The rows of Y fall into several groups, and each row is roughly a mix of its group's hidden directions; some rows fit no group.
Y (89 x 10):
[[-23  16   5  18  57 -23 -16   8 -26   1]
 [ 45  28  29  11 -17 -26 -17  25   5 -16]
 [-17  -4  13  12  29  14 -22  59 -12  14]
 [-43  40 -11  -4  28   1  32  22   8   7]
 [-24 -24   9  25   3 -12 -40  46   4  13]
 [ -2 -25 -20 -17  35  29 -44   7  24   2]
 [ 18  -3 -40 -11  36   4  24 -43  12  -3]
 [-24  -4  32 -17 -44  20 -14 -18 -34   5]
 [-34   1  -3  33 -30 -41  -7   0  24 -23]
 [ 24 -33   1 -12  28  19 -53   3  -8  12]
 [ 20 -16 -35 -19  23 -27   2 -40  20 -22]
 [-23 -18   2   6 -48 -21  -6  27  37 -15]
 [ 11 -13  15   8  25  -1 -42  48   2  25]
 [-17  41   5   6   4  23  44  35   7  11]
 [ 25  -5 -24 -37  32  32 -23 -27  -4   6]
 [-13 -39 -19 -19  45 -10 -34  15   9  -4]
 [-12 -53 -10 -12 -27  -7 -35   4  28   3]
 [-29 -23  22   6 -29  -9  -6  50  20 -13]
 [-17 -28  21   4 -30  15 -29  49   3   9]
 [  5 -27 -13 -18  47  -1 -39 -30  -9  -3]
 [-14 -24 -24 -30  44 -13 -15 -36   3  -7]
 [ -7  42 -29  10   2  -4  27 -30  30 -26]
 [ 15  32   9  -1 -18   0  12 -58 -26  12]
 [  5  21  23   5 -41  43  23  22  -4  19]
 [ -1  48   8  20 -10   9  51  10 -14   9]
 [ -2  32 -37  -6  22  12  11 -43  28 -12]
 [ 16 -52 -22  -4 -15   1   5  -6  22 -42]
 [ -9  46   6  41  12 -20  16 -30 -12  13]
 [-16 -17 -28 -33 -30   1 -15  -2  46 -18]
 [ -2 -21  23  20 -50 -16  -4  40  14   0]
 [-19   2 -32  -7  32  21 -23  14  45 -17]
 [ 32  39   8  -1 -26  20  45 -11  -9  -7]
 [ 22 -12   6   0 -69   0   8   0  17 -12]
 [-17  -7  24  36 -39 -43  12  13   2 -11]
 [  8  22 -21 -17  40  -3  26 -48  -7  -7]
 [ 16   0 -16 -22  26  24 -17 -54 -10  22]
 [ 23 -10 -32 -37  24  -2  16 -40  13 -19]
 [-10  -4 -15 -26  66  -6  -8 -10 -16 -12]
 [ 13  55  -8  10  29  -4   5 -31  -1  27]
 [ 48 -16 -23   2 -24   1  11  21  41  -9]
 [-41   1   1  30  34 -30 -29 -14  -6  18]
 [ 18 -47  -8 -36  13  11 -40 -12   3   0]
 [  8 -45   8   0 -27 -10 -48  19  18  -2]
 [  9  -2 -20 -48  26  15  18 -42  -3 -13]
 [ 10 -13 -10 -14 -30  10  18 -60 -11 -19]
 [  7  39  -4  11 -28 -10  50 -26 -11  -6]
 [  4 -28  41   2 -31 -11  -8  30 -36  14]
 [  9   0 -23  -1  50 -41  -4 -23   0 -24]
 [-37   2  -7   3 -16  10 -15  35  38 -37]
 [  3 -16  21   4 -49   5   4  49  18   7]
 [-12 -30  -8 -11  35  17 -33  42  17   8]
 [ -5 -48  -1  -5 -36   1 -31  27  26   3]
 [ 11 -26  33  -7  -5   8 -39  15 -33  33]
 [ -3  38  -5  31  31 -15  14 -36 -27  -5]
 [-17 -20   2 -19 -13  21  -9  54  35   6]
 [-18  44 -19  -1 -31  13  37   8  27  -6]
 [-17  43  -6  -7  -2  12  59   5   4   0]
 [-19  43 -19 -11  41  27  29  -2   3   5]
 [-21  -7   7  10  -5   4 -34  56  27 -15]
 [ 22  23 -12 -33  14  17  39 -39  -7 -13]
 [ 28  -3   4  -9 -11  37  11  59   7   1]
 [-15 -15  -6  -7  60 -20 -27  17 -15 -11]
 [-32   5   8  43  23 -33 -31  11  -7  15]
 [ -3  10  16  49 -42 -35 -10   1   5   1]
 [ 21   6   6  29 -41 -34   6 -36 -18 -12]
 [ -8  12  16  23 -32 -38  43 -15 -15 -11]
 [ -5  17 -40 -10  19  20  -3 -38  35 -22]
 [-14  -4  -7   7  33 -37  -1 -51 -19 -17]
 [-13 -14 -25 -28  52   5 -25 -29   5  -7]
 [ -9   5 -34 -25 -26 -14   8 -42  26 -25]
 [-17  13  -3  50 -24 -24 -35  11  19 -12]
 [ 31  27  33  19 -19 -17 -19 -15 -29  28]
 [  6 -14 -25 -27  21  34 -19 -49   5   1]
 [-13  50 -15   1 -18   8  50  -7  10  -7]
 [  2  27  29  24  -7 -35  23  34 -20  21]
 [-32 -18  18 -15   6   9  18  57  20   8]
 [-18 -13  20  15 -26 -11 -11  59  10 -18]
 [-22 -11  13  11  -3  -6 -14  67  14  -8]
 [ -5 -21   9   8  26 -12  -8  65   6  14]
 [-22  40  33  11   3  -7  10 -16 -47  -6]
 [-40  -9  16  33  16 -50   1  -2  -4 -15]
 [ 15 -47  22   8 -22  -7 -30  39  -5  -4]
 [  1  -2  -9 -32  13 -22   8 -55 -14 -31]
 [ -5  21 -38  -5  10  16   0 -37  38 -29]
 [-28 -35 -29 -30  28  28  -1   9  20 -14]
 [  9  -8 -33 -22  40 -20   4 -44  12 -14]
 [-21  40 -28  -5  38   1  35 -12  15   5]
 [  1  29  22  47 -44 -18   9  -1  -5   6]
 [ 15 -12  28 -14 -10  28  23  50  -8  24]]
One row of each group comes first, with its name. Which group is each row after those in?
[  9  22 -27 -12  15  10  21 -61   0   1]  M
[ 31  -3   1  29 -35 -42   0  11  14 -28]  P
[ 19 -34 -13 -41   2  29 -38   7  17   6]  E

[ -2 -38   8   8 -37  -3 -31  41  19   2]  P
[ 24 -12 -16   1 -47 -22  10 -34  29 -15]  P
[ -7  -2 -25 -31 -46  11   6   7  43 -13]  E
[-11  -2  18 -13  13 -22  60 -17 -28  -2]  E
[-49 -15  -8 -22  26  23   0  39  10   0]  M
[  5 -55   5 -11  -9 -33 -31 -22  -4 -12]  E
[-25   0  21  32 -38 -40  19  18   7 -11]  E
[  5  28   9  -6  -6   0  65 -14 -24   4]  E
[-27 -30  21   4 -53  -8 -30   1   4   3]  P
